Rotation paths and how fast each direction turns (deg/step)
Each turn is a multiple of 5 degrees from 10 to 175, or 0.
Each row of a path follows its step; steps can be skipped.
Rotation 1:
step 4: [ -1   8   6  11   7 -10   2  -8  17   7   4   6  -4 -14  14  -6   6 -13
   3  -6   2  -7  12  -1  -7   1 -11  12  11   1   0  -1   2   6   5  -7
  11   4  16   3 -19   8  -6  15   2 -19  -7   2 -12  14   3   4  13   0]
step 6: [-19   0  -5  -1  -2  19  21  11   6   5  12   4   2   1  -7  -3   3  14
   2   5   3   8  -8  -8  -4  15   4  13   9 -10   5  -5  13  -9   3  -5
   5  -8  -9   1   6  -3 -21  19  -9  -1   5   1   0  14  -3   2  -3   5]
step 7: [-21   2   4   9  -6 -11   7   1   5  13  -2  12   6  -4  -2  12  10 -15
   8 -13  13  -7  -3  -2 -19   8   8   7   4   4   6  -7   0   1   1  -1
   2   2  -7  -9  -8  14   6  14  -4 -13  -6   8  -3  10  11 -16  -5 -14]
step 8: [  4  -3  -6  28 -14   2   1  -7   4   3  14  -7  -3  -4 -14   3   3  -2
  -2  -9  14  -4   4  14 -16   5  -7   6   6 -14   7  -5   5  12 -10   3
  11   3   1   9  -9   5   5  -7  -8 -10   8  -8   6 -10 -19  -4   9  -7]
step 10: [  2  15  -9  -5  -5  -4   0   5   4  21   4  11  -2  -3  -5   2  -3   0
  14  -7  11   5 -10  -5 -14   0   2  -6   5   9  -9  10 -16  -7   1 -19
   2   2  -2  -1  -7  10  -4  16 -13 -28  -6   4   9   9  -3   2  -1  10]
step 13: [ -8  17   0  -4   2  -1 -15 -18  13   5  -1   8 -16  -6  -7  -7  -5 -11
   5 -15   7   8  -5  -6  -9  -1 -12   2  14  -6   0 -18  -7  12   7   2
   2  -5  -4   8 -12   6 -13  13  -3 -10 -10   5   1   9 -11 -11   1   5]
step 19: [ -8   4   7   9   5  -7   9  15  13  19  13   9 -14  -2  -4  16   6   4
   0  -5  16 -14   0 -10  -8  -3  -3  -8  17 -11  -2   2 -10   5  -5  -2
  -7   3 -11  12 -10   0 -14   8 -12 -11  -3   1  12   1   1   0  -8  -4]
step 21: [-13   3 -16  15 -13  -7  12  11  -6 -16  -7   3  10   0  10   0  -4  -3
   4 -10   8  10  -3  11  -8  -7  16  16   8   7   4  -7   0  -6  -5 -11
   9  11   4   4 -12  -1  -7   9 -14 -13   5  -8  -5   9  -1  -5   8  -7]
step 22: [ -2  10   4   7  -1   2   7  -3   9  16   7  15  -4 -10  -3  -6   6 -10
   2 -22  15   2  -7   5 -10   3  -9   6   1 -15   2   2   4   5   5  -2
  -2   4   8  10   7 -14 -18  -1 -18 -17  -5   5   3   4  -7  -4  18   8]
step 23: [ -1   7   7   4   5  18  20  -7  -2  10   7  -6   0 -19 -16  -2   8  -1
  -5   2   7 -14   9  12  -7  14   4  -6   0  -4 -10  -9  -7   0  12 -11
  20  -1   7   0  -4   4   8  17  -4 -11  -5  -3   2   9   0   7  -7 -10]
Speeds:
[ 1 -1  1  0  1  1  0 -3 -1 -4 -6  2  1 -4  2 -1 -4 -1 -4  0  0  2 -1  4
  1  0  0 -3  1 -4  0  1  3  0  2 -3 -1  1  2  3  0 -2 -7  2  2 -3 -4  0
 -1  1  1  0 -3 -1] => 40
[ 0  4  2 -1 -1 -1  0  0  3  1 -1  0 -2 -1 -3  2  0 -7  4 -1 -2 -2  0  0
  0  2  0  0  2 -2  1  1 -2 -1 -1 -2 -4 -4  1 -5  0  2  0 -1  0  1 -6  3
  2  4  1  6 -1 -1] => 115
[-2  0 -1 -3 -1  2 -3  3 -1 -1  0  0 -1 -1  5 -1 -1  1 -3 -1  0  2  1 -3
 -1 -2  5  5  2  2  5  1 -1  0  1 -1  3  0  4 -5 -1 -1  0  3  5 -1  2  1
  3  5  1  3 -1 -3] => 125
[-4  0 -1 -1  0 -4 -2  2 -5  1  1  0 -1 -4 -2  0  2  1  0 -2  1  0 -4  0
  2  0  2 -3  2 -4  1  0  0  3 -5  1 -3 -5  5  3  2  2 -1  1  2  0  3  1
  4 -4 -1  1  3  1] => 130
[ 3  0  5  3 -1  2 -2  0  1  1 -4  1  1 -5  2 -1 -1  1  2  0 -1  1  1 -5
 -3  3  2 -4  1 -1 -2  0 -3  0  3  2 -3 -2  2 -5 -3  2  1  2 -2  0  4 -3
 -1 -1 -1 -3  1  0] => 115
Rotation 2:
step 1: [ -5   9   3  10  17   4   3  -9  12 -10 -11   8  -1   8   3 -12  -7  12
   0   0  -4 -27   0  -5   7  -3   0  -2  11   7  10  11  -1  -1   1   0
 -13   3 -12  -6  -2 -11   0   2   4   7 -11   4   3  -6   0 -11  -6 -10]
step 2: [ -3   8  -7  -3  11   5  -4  20  11  -2 -20   8   9  10   0  -8   2   4
   5   5   0  -3   2   3  13  -8 -13  -3  -1  -3   6  18  -6  -6   2  -2
  -3   3   8   9  -4  -4  -5 -14 -11 -11   3   4   3   6  -4  12 -17   2]
step 4: [  2 -17  10   2  19   4   9   2   1 -16  -2  -6   9   8  -9  -7  -8 -17
   3   3  -5  -6   8  -9  13   9  -6   2  -6  10 -10   4   0 -10  -5   5
  -3   2 -10  -9  10   4 -15  -3   9   8   5  -9  -6  11   3   0  -1   0]
step 8: [ -7  -7  -3   5   2   7   6   5   6   3   0  -4  -7  -9  -8  -1   4   6
  -9   2   0  -6   0  21  -7   6 -13  14 -10   5  -6  11  11  -9   1   1
  18  12  -1   7  -4   4  14   1  11   6  17  11  15  -5  -1   4   4  -7]
step 9: [ -9  -4   8  -5   3  -4   6   0  14  -3   5 -20  -7  -7  -4  -4  -5  -7
  -7  -9   8  -2  -5  13  -7  -2  -9 -10 -16  13   4   8 -14   3  -2   6
  -2   3 -17 -14 -15   3  14   3   6 -10  -1  -8  -4  -1  -1  -3  -7   8]
step 14: [ 15   3   4  14  11 -16  -8  -1   6  -1  -8   0   5  13   0  -2   8   7
   1   1  -2 -12   1  -1   6   9  11   6   7  -1  19  17  -8  -3  -4   8
   0   9   0 -16  -6   4  14  -5   0  -5  15  -6  -3   6   5   3   2   7]
step 15: [ -6  -8   8  -4  -6 -16   6   3   6 -11  -4   2  -3  13  -5  -3  -3   9
   5  11  -9   8 -19   6   4  -5  -3  -8  11 -11  -1   6   8  -9 -12 -12
 -12   4   6  -8  -6  -8   1 -17   2  -1   7  -6   2   8  -4  12  -6  11]
step 17: [ -5  -6  21   8   6  -9  -8  -7 -16  -2   1   2  -1  13  -2  -7   8  -7
  13  -6   3 -10   7 -16  -6  10  -7  -1 -11  -1  -4   8  -1   6   3  10
  -7   0   6   6 -12   0  -6 -16  10  -6  -3  -8  -3   6 -10 -11  -5   4]
step 18: [ -2   4  16   1  -1   3  24  -3  -3   5   6  14  -4  -3   6  -1   0   2
  11 -10 -10  -2   8   0   1  -1   5   4  -2  -4  -1   0   8   4   8  -2
  -2  13   1  -6  -3  -5  -8 -25  -4  -4  12   0  20   2  -8   4  -2 -13]
step 23: [-11  -3  11  -5   4  -7   8  -8   2 -15  -8  -6  -3 -20   1  -2   3  10
  -6  -3  -4  16   3 -20  -7   9  -4   6  -9 -12  -1  -5  -7  -4   2   2
   2   7 -11  12   6  -3  -4   1  -9   5   1   0   7  -6  -6  18   0   8]
Speeds:
[ 0 -1 -2 -2 -2  2 -1 -2  2 -3 -6  1  1 -1  0 -1  1 -1  2  5  0  2  3 -1
  3  1  3  4  2 -5  1  2 -1  0 -3  4 -1 -3 -1 -3  2  1 -2 -1  1  0  0 -1
  0 -4  5  1 -2  4] => 35
[-1 -1 -1  3 -1  2 -3 -6  3  0 -1  4  0  5  2 -2  1  1  2  0  5  0  0  2
 -2  2 -2  0  5  2  1 -4 -5 -2 -2 -4  3  2  0  1  0 -3 -2 -2 -3 -1  2 -4
 -2  1  0 -1  0  1] => 25
[ 2  2  0 -2  1 -2 -3 -5  3 -2  0  3  0  1  4 -1 -2  3 -1 -5 -6 -2  4  2
  2  1  0 -3 -3 -2  0 -3 -1  2 -1  0 -2  3 -1 -3 -4  2 -1  3 -2 -2  0  2
  2  2  2  4 -2  0] => 85
[ 4 -1  2  0 -4  1  2  1 -1 -7 -3  4 -5  1 -2  2  2 -3 -1 -1 -3  2 -2  2
  0  1 -3 -1  2  1  2  1  0  1  4  3  0  1  4  4 -2 -2  0  2  0 -1 -1  0
  0  3  2 -3  0  2] => 145
[ 1  4  3  1  2  4 -2 -4 -1 -3  3 -1  3  1  0  3  0 -1  0  0  0 -3 -2  1
  3  1  0  3 -3  4  4  1 -5  2  0 -1 -1 -4  2 -3  1 -3  4  3  6  0  0 -1
  0  0  2  0  2  0] => 140
[ 0 -3  0 -1 -1  3 -3 -2  0 -2  3 -5  1  3  0  0  0 -5  3 -1 -1 -3  1  5
 -3  4  0  2 -1 -2 -1  1  2 -1  2  5 -2 -3 -1  1  1 -2  1  1 -7  1  2  0
  1  0 -4  1  0 -2] => 80
[ 2 -1 -3  1  6  1  0  0  1 -3  3  1  1 -5  4  3 -4 -2 -1  2  1 -1 -3  0
  3  1  0  1  2  0 -3  2 -3 -1 -3 -2 -2  1  0  6  1  0 -2  1 -2 -4 -3  4
 -1 -2  2 -3 -2 -2] => 10
[ 3  3  1  1 -2 -2  3 -1  0  1 -5  1  0 -4  0  5  2 -1  1  3  0 -5  0  0
 -2  0  3  0 -1  2  0  0 -4 -1  3 -4 -4  1 -6 -1  1  1  1 -1 -3  0 -2  0
  3  3 -2 -2 -3  3] => 85
Rotation 3:
step 2: [  6  -9   8  -7   1   2   2   4   5   2   5  -7 -17  -6 -17  10  13   2
  -1 -10  10  -2   3   2   0   2  -4   4  -9 -19  -3 -12   1 -11 -13   2
  12  -7  -9   7   2  -3   1  12  16   8  13  10   9   3  -2  -5  -2  11]
step 4: [  1   9  -6 -13  -1  -4  -4  -8   4  -5  -4  -7 -10  -8  -9  -6  11  -2
 -13   3  13   5  -9  -6   8  -2  13   1   1  -2   8  -3   8   9  14  -2
  -1  -9  -5  16   8   0   0  -9  16   6  20   2 -12   9  -4   7   4   7]
step 6: [ 11  -1 -18  -5  12  11   6  -1   2   2   4   2   5  -3   4   5  23   8
  -7   9  15  15  -1   1  -2   3 -15   0   1   5   2  -3  -4   6   5  -1
  -7  -2 -13  -2  15  -6  12  -3  -4  -6   5   2  -4  18   4  -3  11  -6]
step 12: [ 18   8   8  -2  -3  11  -4 -17   4   1  -4   2   4  11  -5  24  -1  -2
   8  -4   0   0  -5 -14   9  -3   3  -8  -4  12   6  -3  -2   4   5   1
  13  -5  -5   2  19  -4  -1   3  -5  -7   8   0  -1   1  -1  -8  -9  20]
step 13: [  6  17   2   3  -1   6   5  -7   7   4 -11   4  -3   3 -13  29   4  10
 -12  -5   8   3   0  -5  -4   8  -8  11   5  -5   1   4  -9  -2   1  -6
   4  -5  -9   4  -1  14   3   4  14   4  15  -2   4  -6 -15  -5  -3   5]
step 16: [ -2 -13   6  -9  14   4   4  -5  -1   5   1   5   0 -16   2  17  -8   2
  -8  -6  -8   1  -8   1  14   0   1   9   4  -2   0   1   2   4   0 -14
  -6  10 -16  17  -5 -12  -4  -2   6  -2  14  13   4   4 -11  17   4  -1]
step 17: [ -6  -6  -1   4   3  12   0  -9   8  -1  -3   5   1  -2  15   4   6   4
   5  10   3   4  -1   0   5   8  -5   9   4  10   3   1   4  11   9  -5
   1   8 -11  -6  25 -22 -14  -6  13   1  14  12  -6  -1   4   3   5  -3]
step 19: [ 15  -6  -6  11   3   5  19  -4  -2  11   5  -3   5 -13   8  11   4   9
   5 -15   8  -3 -15  -7 -10   7 -12 -10  -1   7   7   3   0   4  -3   4
   8   5   1  12   0  -8  -3 -13   8  10  -3  17   5  -1  10  -6   2  -3]
step 20: [ 12   2  -6  -1   3   2   6  -7  15  12   1   4  -9   7   5  -3   7   2
   1  -2 -11   1   1   4  -1   6   5  -7   4  -6   0 -17 -13   4   0   5
  -2  -8   0  20  13  -7   0  -9   9  21  -1  15  -6   7  -1 -20   2   0]
step 21: [  5  -3   8 -10  10   2  -2 -14   0 -11   1  -4  -7  -4   5  15   4   2
  -4  -1  -7 -12  -1  -1  -5   5   8 -18  18  -2   3  -3  -1   1 -11  -9
  19  -8  -8   9  -1 -10   7  -7  -5  24   2   1   0  -4  -2  -2  -6   4]
Speeds:
[ 1  0 -6  0  2 -3  1  3  2  3 -1  0  0  3  0 -1  2 -2 -5 -2  1  1  6  3
  1  0 -1  4  0 -2  2 -3  0 -1  3 -5 -2  2  0  0 -2  2  0 -2  0  2  1 -1
 -3  2 -3 -3  1  3] => 155
[-2  3 -1 -1  4  5 -1  3  5  1 -3 -6  0 -3 -3 -1 -2  1  1  4 -1  0 -3  2
  0  0  1 -1 -3  1  3  2  2  2  0 -5 -2  2 -1 -2 -3 -2 -1  1 -1 -1 -2  4
  0  2  1 -4 -1 -3] => 35
[-3 -3 -2  0  0  2 -2  4  0 -1 -1  4  1 -3  1  2  4 -1  0  2 -2  0 -4  1
 -1  0  0  0  0  0  3  0 -4  0 -1  5 -1  8  6  1  2  0  1 -2 -1  2  1  0
 -2  0 -2  0 -2  1] => 35
[ 2  2  2  2  1  1 -4 -2 -2  4 -1 -2  2  1 -2  2 -2 -1  5  2  0 -4  1 -3
  1 -1  0  2  3 -2 -2 -1 -6 -4  3 -4 -3  4  3 -2 -1  1  3  2  1 -1  3 -4
 -1  0  4  1 -1  1] => 25
[ 3 -2  0  3  4 -2  2 -1  2 -2 -2  1 -2 -2  0 -2 -1  1  0  0  0 -4 -2  1
  4  4 -1  2 -4  0  3 -3 -2 -4 -2 -2  3 -4  4  1  3  0 -2 -2  3 -2 -3 -3
  0  0  2  1 -4 -1] => 40
[ 2 -2  3  3 -2  5  6  1  1  1  1  5 -1 -2  3 -3  3 -1  0  0  0  2  0  0
 -2  0  1  4  0 -1  0  2 -3  0  1 -2  0  3 -2 -2 -7  0 -1 -2  1  0  0  1
  6  1  3  1 -2  1] => 130
[ 0 -5  2  1  1  0 -1 -5  0  1  3 -2  3  1 -1  1  0 -2 -4 -3  1  4 -2  1
 -1  0  2  0 -1 -3 -1 -3 -1 -5 -3  2 -4  3 -2  2  2 -2  2  2 -3 -1 -4  1
  1  5  2 -3 -1 -3] => 80
